Look-ups in named tables: a row name and a column name give one cell, copied from the table.

Table sovisu
fields: dulupa, zod, buvebug, luk, sadig, lopize, fanu, sogul, tages, mokov
vozado: [75, 190, 47, 116, 203, 114, 53, 31, 31, 27]
kub: [155, 121, 97, 94, 107, 193, 54, 95, 145, 177]
zol: [72, 74, 109, 104, 113, 24, 160, 112, 79, 58]
tikisal: [121, 160, 105, 58, 62, 178, 15, 58, 156, 129]
bis: [81, 61, 104, 93, 41, 87, 172, 76, 93, 116]

What is the sadig of tikisal in sovisu?
62
What is the tages of tikisal in sovisu?
156
What is the zod of zol in sovisu?
74
What is the buvebug of bis in sovisu?
104
What is the fanu of zol in sovisu?
160
What is the tages of bis in sovisu?
93
What is the sogul of zol in sovisu?
112
What is the buvebug of zol in sovisu?
109
What is the zod of tikisal in sovisu?
160
What is the sadig of zol in sovisu?
113
What is the dulupa of tikisal in sovisu?
121
What is the zod of vozado in sovisu?
190

bam.tsv
	guv	sepidu	sube
reguzi	47	46	212
pudin	94	57	48
lin	71	73	191
runisu	63	198	187
vinif	178	79	78
nedulo	33	196	123
zof	214	179	88
tozi	186	135	149
zuzutet	41	216	77
kefonuz	85	188	30

runisu, sepidu => 198
zof, sube => 88
lin, sepidu => 73
pudin, sube => 48
vinif, guv => 178
zuzutet, guv => 41
runisu, sube => 187
runisu, guv => 63
nedulo, guv => 33
pudin, sepidu => 57
vinif, sube => 78
kefonuz, guv => 85
vinif, sepidu => 79
lin, guv => 71
tozi, sube => 149
lin, sube => 191
zof, guv => 214
zuzutet, sepidu => 216
Which row has the largest guv? zof

Table dup
	padul	meva	kepi	revezo	bano	tokek	riduf	dev	kag	mosufo
pura	60.46	15.45	33.65	0.41	-12.23	16.66	17.51	7.07	71.93	-28.97
daz	46.10	22.42	8.52	6.72	-3.40	33.15	34.23	9.77	65.91	-44.45
vefumet	-27.09	-15.08	23.34	35.06	-6.71	34.45	2.09	51.60	-35.71	-11.61
zif	21.55	23.11	32.28	11.72	12.87	5.60	-41.13	-5.90	54.43	35.20
kef	57.27	22.68	31.23	-16.59	20.33	-26.89	2.91	22.08	58.72	-4.07
vil	24.27	27.46	29.26	6.32	18.58	-12.64	-40.93	-16.04	55.85	42.56
nalor	-28.33	-5.54	13.91	38.70	11.24	20.53	-51.30	25.84	5.30	53.76
fekogi	6.78	15.86	2.91	15.57	18.39	-27.67	-46.93	-11.20	48.09	42.47
gek	-6.86	-10.72	24.53	13.81	-3.84	23.55	23.94	37.58	-18.92	-25.93
bamud	-9.37	16.24	26.66	20.31	-0.42	13.85	-58.57	4.28	40.40	47.54
vilobos	-33.92	-13.15	24.11	40.09	1.32	37.90	-5.23	47.28	-30.33	5.25

What is the riduf of gek in dup?
23.94
What is the mosufo of kef in dup?
-4.07
What is the bano of gek in dup?
-3.84
What is the padul of gek in dup?
-6.86
What is the kepi of vefumet in dup?
23.34
What is the padul of bamud in dup?
-9.37
What is the padul of fekogi in dup?
6.78
What is the tokek of gek in dup?
23.55
What is the dev of vefumet in dup?
51.60

Table bipat
        liril  dubagur  nenilo  rugaf  mamo  nimik  vad
gupaf      60      116      59     77    42     75  108
tufugi    153       40      71     90   121     92   91
zugaki     57       92      94    195    58    172   81
favi       70       48      98    124    40    107  102

What is the rugaf of gupaf in bipat? 77
What is the mamo of tufugi in bipat? 121
What is the nimik of gupaf in bipat? 75
What is the vad of favi in bipat? 102
What is the rugaf of favi in bipat? 124
What is the nenilo of favi in bipat? 98
What is the vad of gupaf in bipat? 108
What is the mamo of favi in bipat? 40
What is the nimik of favi in bipat? 107
What is the rugaf of zugaki in bipat? 195
What is the dubagur of gupaf in bipat? 116
Which row has the largest nenilo? favi

vod:
|  | nug | bug | tif | vukol | mirekaz |
|---|---|---|---|---|---|
| zomud | 531 | 750 | 195 | 431 | 558 |
| tup | 237 | 885 | 225 | 818 | 245 |
| tipopur | 687 | 844 | 407 | 582 | 572 |

What is the vukol of zomud in vod?
431
What is the tif of zomud in vod?
195
What is the nug of tipopur in vod?
687
What is the tif of tipopur in vod?
407
What is the mirekaz of tup in vod?
245
What is the bug of tipopur in vod?
844

rut:
|  | memunev | kezi | zevazap | bom | saz | kefepil |
|---|---|---|---|---|---|---|
| bepesel | 0.4 | 0.4 | 0.3 | 0.3 | 0.4 | 0.5 |
| gabezu | 0.3 | 0.4 | 0.4 | 0.3 | 0.2 | 0.4 |
| mes | 0.5 | 0.3 | 0.4 | 0.2 | 0.3 | 0.3 |
| gevi | 0.3 | 0.5 | 0.3 | 0.3 | 0.3 | 0.5 |
| geri | 0.4 | 0.4 | 0.2 | 0.2 | 0.5 | 0.6 |
| puzu | 0.3 | 0.5 | 0.2 | 0.5 | 0.6 | 0.3 |
| ren | 0.5 | 0.3 | 0.3 | 0.3 | 0.4 | 0.3 |
| tolig | 0.4 | 0.4 | 0.5 | 0.4 | 0.2 | 0.3 |
| popod | 0.8 | 0.1 | 0.6 | 0.3 | 0.4 | 0.5 |
| tem | 0.3 | 0.5 | 0.2 | 0.6 | 0.5 | 0.2 |

gevi, zevazap: 0.3
bepesel, zevazap: 0.3
puzu, zevazap: 0.2
geri, memunev: 0.4
tem, kezi: 0.5
ren, kefepil: 0.3
tem, kefepil: 0.2
gevi, saz: 0.3
tolig, kefepil: 0.3
geri, kezi: 0.4
popod, saz: 0.4
tolig, saz: 0.2
gevi, kezi: 0.5
popod, memunev: 0.8
puzu, bom: 0.5
gevi, memunev: 0.3
geri, bom: 0.2
bepesel, memunev: 0.4
mes, memunev: 0.5
puzu, saz: 0.6
Which row has the largest memunev? popod

fifavuv.tsv
	lusok	ronutet	mopamaf	zep	kizem	peg	futinu	medaki
ralon	71350	89377	67166	61619	51488	34674	58889	95291
vav	89892	76229	41035	91069	62001	52340	50497	64168
faviras	57528	71600	73138	50353	55462	46467	66767	87735
nirekom	24882	51445	98924	11282	72189	73124	65915	50794
namop	80520	62992	41022	92593	56744	58903	64653	67030
lutibo	43520	63539	86051	28585	66103	65389	56453	57404
nek	67213	47166	49164	78936	62577	75379	65273	50877
sedume	65867	58668	56108	68062	69680	66989	60559	49463

sedume, medaki -> 49463
ralon, futinu -> 58889
nirekom, medaki -> 50794
vav, ronutet -> 76229
ralon, zep -> 61619
lutibo, medaki -> 57404
faviras, kizem -> 55462
vav, lusok -> 89892
lutibo, ronutet -> 63539
lutibo, zep -> 28585
namop, peg -> 58903
nirekom, lusok -> 24882
namop, ronutet -> 62992
sedume, peg -> 66989

kilu
           sab  rasisu    lub
guk      -7.40    5.15  -2.72
maseni   -9.82   -2.35  -4.64
gilide   -6.03    5.08  -2.66
ropif    -6.78    4.95  -2.45
zib       9.73    3.48   1.30
nimiroz  -5.84    3.99  -2.42
tedivi   -5.55    6.38  -3.09
buk      -5.64    0.75  -2.43
lunufot  -8.52   -2.51  -2.88
parudof   9.79    5.23   0.81
zer      -4.25   -3.86  -3.73
rulogi   -7.68    3.64  -3.60
rirasib  -6.42    3.57  -2.56
ror      -5.70    6.80  -2.75

lub of zib = 1.30
sab of buk = -5.64
lub of rulogi = -3.60
rasisu of gilide = 5.08
sab of zer = -4.25
lub of ror = -2.75
rasisu of zib = 3.48
sab of lunufot = -8.52
Row with the largest sab: parudof

Table fal
	mel	gato	zep	bipi	tep	berilu	dasubul	diso	gilub	kigo
rol	148	128	144	141	141	124	144	168	132	123
futubaz	116	86	118	123	112	156	191	106	181	123
vem	130	51	119	137	97	109	92	97	114	130
zub	113	176	137	91	163	125	111	151	79	121
zik	92	83	131	110	163	91	202	69	148	115
dutip	92	148	106	92	137	111	103	56	114	102
fug	125	151	104	100	83	101	60	120	87	112
fof	177	75	147	179	144	81	49	204	63	103

dutip, zep: 106
futubaz, berilu: 156
futubaz, diso: 106
zik, diso: 69
rol, bipi: 141
vem, zep: 119
zub, gilub: 79
vem, gato: 51
zik, mel: 92
zik, bipi: 110
dutip, mel: 92
futubaz, dasubul: 191
rol, gilub: 132
fug, kigo: 112
fug, gilub: 87
zub, tep: 163
Which row has the largest berilu? futubaz

roz:
         motagi    fim
nufepa    47449  38380
kon       21888  37349
poro       4851  27321
tum       59354  53061
ravopu    44502   8438
fifoz     48817  28367
kuv       12661  74565
nobadir   29479  60503
ges       22602  25553
gifise    16514  45775
daga      57542  17843
lubof     12770  75099
pugez     26276   5217

tum, fim -> 53061
kon, fim -> 37349
daga, fim -> 17843
ravopu, fim -> 8438
daga, motagi -> 57542
nobadir, fim -> 60503
lubof, motagi -> 12770
ges, motagi -> 22602
nufepa, fim -> 38380
nobadir, motagi -> 29479

kip.tsv
	kor	besito	bug	bub	vilovab
gupul	0.0	2.3	0.4	1.2	-1.1
vipe	-1.1	2.8	-7.3	6.6	4.0
vure	3.2	4.0	1.0	1.0	4.0
tega	0.7	1.4	0.2	0.5	3.2
zas	3.6	3.3	-4.8	5.3	2.9
vosude	3.4	0.4	0.0	3.5	2.8
suv	3.9	-0.2	1.3	0.1	0.8
guvise	2.6	3.7	1.0	-0.3	4.7
kikuv	1.5	0.6	1.3	1.9	0.3
bur	2.9	4.0	-3.9	3.6	4.1
vev	0.1	1.6	2.4	0.5	0.5
kul	-0.3	2.7	4.8	0.6	-1.0

suv, bub: 0.1
kul, kor: -0.3
guvise, besito: 3.7
tega, bub: 0.5
kikuv, bug: 1.3
vure, vilovab: 4.0
kikuv, besito: 0.6
bur, besito: 4.0
kikuv, kor: 1.5
tega, bug: 0.2
bur, bug: -3.9
zas, vilovab: 2.9
bur, vilovab: 4.1

